In the rows, 128 means zero.
Each path below is one point turned by a fixed rotation once a step. After each direction that follows a path, write how fast that rotation turns it, in degrees per step (0 if it stays still).
Each turn is a multiple of 5 degrees from 10 to 175, or 0.
Each row of a path follows its step; steps can be skipped.

step 0: [122 127 120 139 142 127 127 136 130 118 130 127 120 124 123 129 124 123
 137 126 131 135 140 131 126 128 146 123 121 146 126 135 126 130 130 129
 128 125 136 131 119 123 127 131 127 126 136 126 133 131 129 128 121]
step 1: [121 131 124 123 139 124 128 122 131 123 129 120 128 124 131 118 123 122
 131 130 135 136 135 117 121 132 120 123 128 133 125 146 145 120 131 131
 125 129 135 130 124 137 128 135 128 120 128 129 128 140 124 130 131]
step 2: [131 126 128 125 123 125 120 124 128 133 130 122 117 130 127 126 128 119
 132 136 142 123 132 120 124 116 119 131 128 126 129 145 121 129 117 121
 117 127 126 123 129 127 125 125 129 120 119 133 125 139 129 139 121]
step 4: [131 140 121 136 133 128 114 127 136 120 128 134 124 129 134 134 132 126
 130 138 131 138 124 124 137 130 132 131 124 131 127 125 135 137 126 118
 134 127 141 132 122 134 125 135 125 121 138 135 126 131 116 120 123]
step 5: [132 124 119 135 137 136 124 126 124 126 128 122 121 126 124 125 125 124
 143 127 123 126 132 127 122 124 128 131 124 147 126 133 135 135 124 113
 118 135 132 126 132 135 124 137 128 122 134 137 137 126 122 131 136]
step 7: [129 138 132 121 124 121 116 120 136 122 129 134 125 117 126 129 133 129
 133 137 129 140 146 123 132 120 132 137 125 124 135 139 119 132 123 129
 120 122 127 125 129 131 131 123 124 122 117 128 128 133 128 122 124]
step 9: [126 121 120 140 136 135 126 124 128 128 125 121 134 128 123 129 133 127
 130 134 142 134 118 124 132 131 125 128 122 121 122 132 124 131 117 116
 126 128 136 138 125 137 132 138 137 119 130 132 140 126 123 120 129]
step 14: [126 129 123 132 134 126 129 124 131 127 120 120 125 134 114 129 134 132
 137 131 140 140 125 135 122 125 119 125 132 126 128 131 123 132 116 120
 121 119 130 140 129 111 126 122 134 119 128 127 131 127 129 131 127]
step 15: [123 141 125 127 129 123 128 129 130 137 133 128 128 123 139 125 131 131
 143 142 127 142 125 133 136 134 124 135 141 135 130 131 128 127 123 124
 127 119 128 138 128 127 128 131 132 120 139 129 121 128 119 126 119]
step 17: [126 130 130 130 135 132 127 113 124 123 125 123 127 130 120 110 127 135
 128 120 134 129 137 123 133 127 134 119 135 135 121 133 131 125 133 118
 122 133 135 128 118 130 125 119 135 121 127 126 139 131 117 136 131]
step 18: [123 138 117 125 124 117 120 134 130 116 122 122 123 134 133 117 127 127
 128 132 135 135 128 126 127 119 134 132 131 130 132 136 115 124 123 130
 118 118 137 123 121 130 122 124 138 117 124 125 132 132 128 128 131]
[131 129 130 128 129 129 128 125 128 131 127 125 128 127 128 132 127 126
 130 129 127 128 125 128 127 128 129 132 128 129 127 127 128 126 127 126
 132 127 130 130 128 128 126 128 130 131 131 127 129 124 127 127 125] : 65
[130 128 128 129 125 130 126 126 129 126 127 127 128 129 129 127 128 127
 128 129 130 127 129 129 127 133 127 127 128 125 132 127 126 126 128 129
 130 127 131 123 128 127 125 127 129 126 124 129 129 126 127 128 127] : 70
[129 128 130 127 131 127 129 130 128 127 126 127 129 128 131 126 125 127
 129 130 130 127 128 132 129 130 128 124 132 128 126 127 126 126 128 127
 127 129 128 133 126 126 129 124 129 127 127 125 126 127 129 130 128] : 20
[127 129 128 127 129 127 132 129 127 125 131 130 131 126 128 127 128 123
 128 129 130 127 131 129 126 129 128 129 128 128 128 125 130 129 126 128
 129 129 132 128 131 130 130 128 128 128 130 131 127 127 125 129 127] : 95
[130 127 128 127 129 126 125 124 127 129 128 129 126 129 128 127 132 129
 130 129 125 128 127 131 128 127 126 128 127 128 129 125 132 129 126 128
 127 128 131 128 128 125 126 128 127 128 130 130 122 129 127 131 129] : 35

step 0: [131 129 130 131 122 126 120 143 128 126 139 122 121 138 118 122 129 135
 136 126 143 131 138 125 136 130 121 130 128 132 114 135 128 128 135 127
 132 119 128 130 133 137 134 120 132 127 136 131 129 139 127 128 121]
step 1: [126 136 129 117 112 134 133 132 132 121 127 134 119 133 119 126 133 130
 130 127 136 126 117 124 127 133 128 142 138 131 124 128 122 142 127 118
 131 125 131 133 128 127 134 134 130 137 126 134 125 139 125 133 120]
step 2: [129 132 120 128 117 126 131 136 134 134 133 135 120 133 133 131 131 134
 127 118 134 129 143 123 134 125 131 131 126 120 130 127 128 142 135 133
 123 122 123 141 135 120 135 127 137 132 125 135 124 119 127 135 118]
step 6: [125 126 119 124 127 121 139 139 130 136 123 121 120 131 134 129 126 125
 122 126 142 132 142 129 134 125 132 133 119 121 118 110 124 122 120 127
 131 120 131 120 132 132 125 134 123 126 124 123 125 130 125 125 130]
step 7: [129 136 132 132 124 125 133 127 121 131 128 126 134 145 129 135 127 126
 128 122 131 134 124 137 137 144 126 124 125 125 119 120 113 124 125 117
 130 121 138 132 122 120 125 140 131 131 123 122 129 129 132 125 131]
step 9: [133 119 134 123 128 118 127 137 123 137 134 124 128 140 125 119 129 132
 120 122 130 132 117 131 122 134 120 131 140 137 116 123 123 130 133 126
 123 129 134 130 134 114 132 128 126 126 139 119 125 123 130 134 129]
step 10: [136 129 122 132 130 144 133 141 131 134 130 126 114 131 116 119 127 134
 115 132 139 128 117 127 126 125 131 127 121 121 128 122 124 136 138 124
 125 129 132 121 123 121 135 126 124 124 131 123 128 124 129 132 125]
step 11: [135 127 113 128 122 144 127 134 131 141 143 122 131 142 122 135 125 132
 121 128 122 128 126 129 131 129 125 120 131 134 121 131 127 131 124 124
 124 120 129 136 128 129 130 125 137 127 137 127 122 136 133 134 124]
step 12: [125 123 124 139 119 134 137 131 127 132 123 132 127 140 115 136 128 127
 127 135 125 126 125 113 125 124 124 142 116 129 123 121 131 140 124 124
 123 124 125 122 125 129 124 123 127 133 139 128 124 136 123 128 116]
step 13: [121 133 122 129 116 125 127 128 121 129 125 136 132 125 127 128 122 135
 116 124 115 131 129 131 131 130 109 131 132 119 118 120 130 139 126 131
 120 120 125 127 126 122 128 127 141 126 127 128 117 129 134 134 119]
step 14: [115 132 128 148 118 124 126 130 125 132 134 136 117 121 129 126 129 129
 114 134 125 127 127 125 123 124 130 125 124 126 127 120 127 129 126 126
 132 116 129 126 131 123 120 117 129 138 120 118 135 129 125 135 123]
[127 129 124 127 131 127 128 128 129 127 127 128 128 130 130 128 128 127
 128 128 128 126 129 126 126 131 132 130 129 130 126 129 131 130 127 130
 127 126 126 130 128 127 125 130 128 129 132 126 131 125 126 130 127] : 110
[128 126 126 129 129 130 128 129 129 127 128 126 125 127 130 129 128 130
 125 128 130 130 127 130 127 127 128 126 127 125 130 127 126 126 125 130
 130 125 128 130 127 126 128 128 132 126 127 127 133 125 128 128 127] : 95
[127 128 128 126 127 128 125 127 126 130 131 128 128 129 130 127 128 129
 130 126 127 129 127 132 131 128 127 127 130 130 126 127 132 128 128 126
 128 127 127 129 127 129 129 129 134 126 130 128 126 125 127 125 129] : 170
[124 130 129 128 129 126 130 125 129 128 127 129 127 126 128 127 125 126
 126 130 124 132 131 127 129 126 128 128 127 127 128 126 127 127 127 128
 128 127 131 130 126 132 126 127 130 129 131 127 126 127 127 129 131] : 40
[127 127 128 130 128 128 130 127 129 130 130 130 125 128 126 126 127 127
 130 131 132 128 132 127 130 126 129 128 124 127 127 127 130 128 131 128
 126 130 125 127 129 127 127 127 128 125 128 128 132 128 126 125 127] : 175
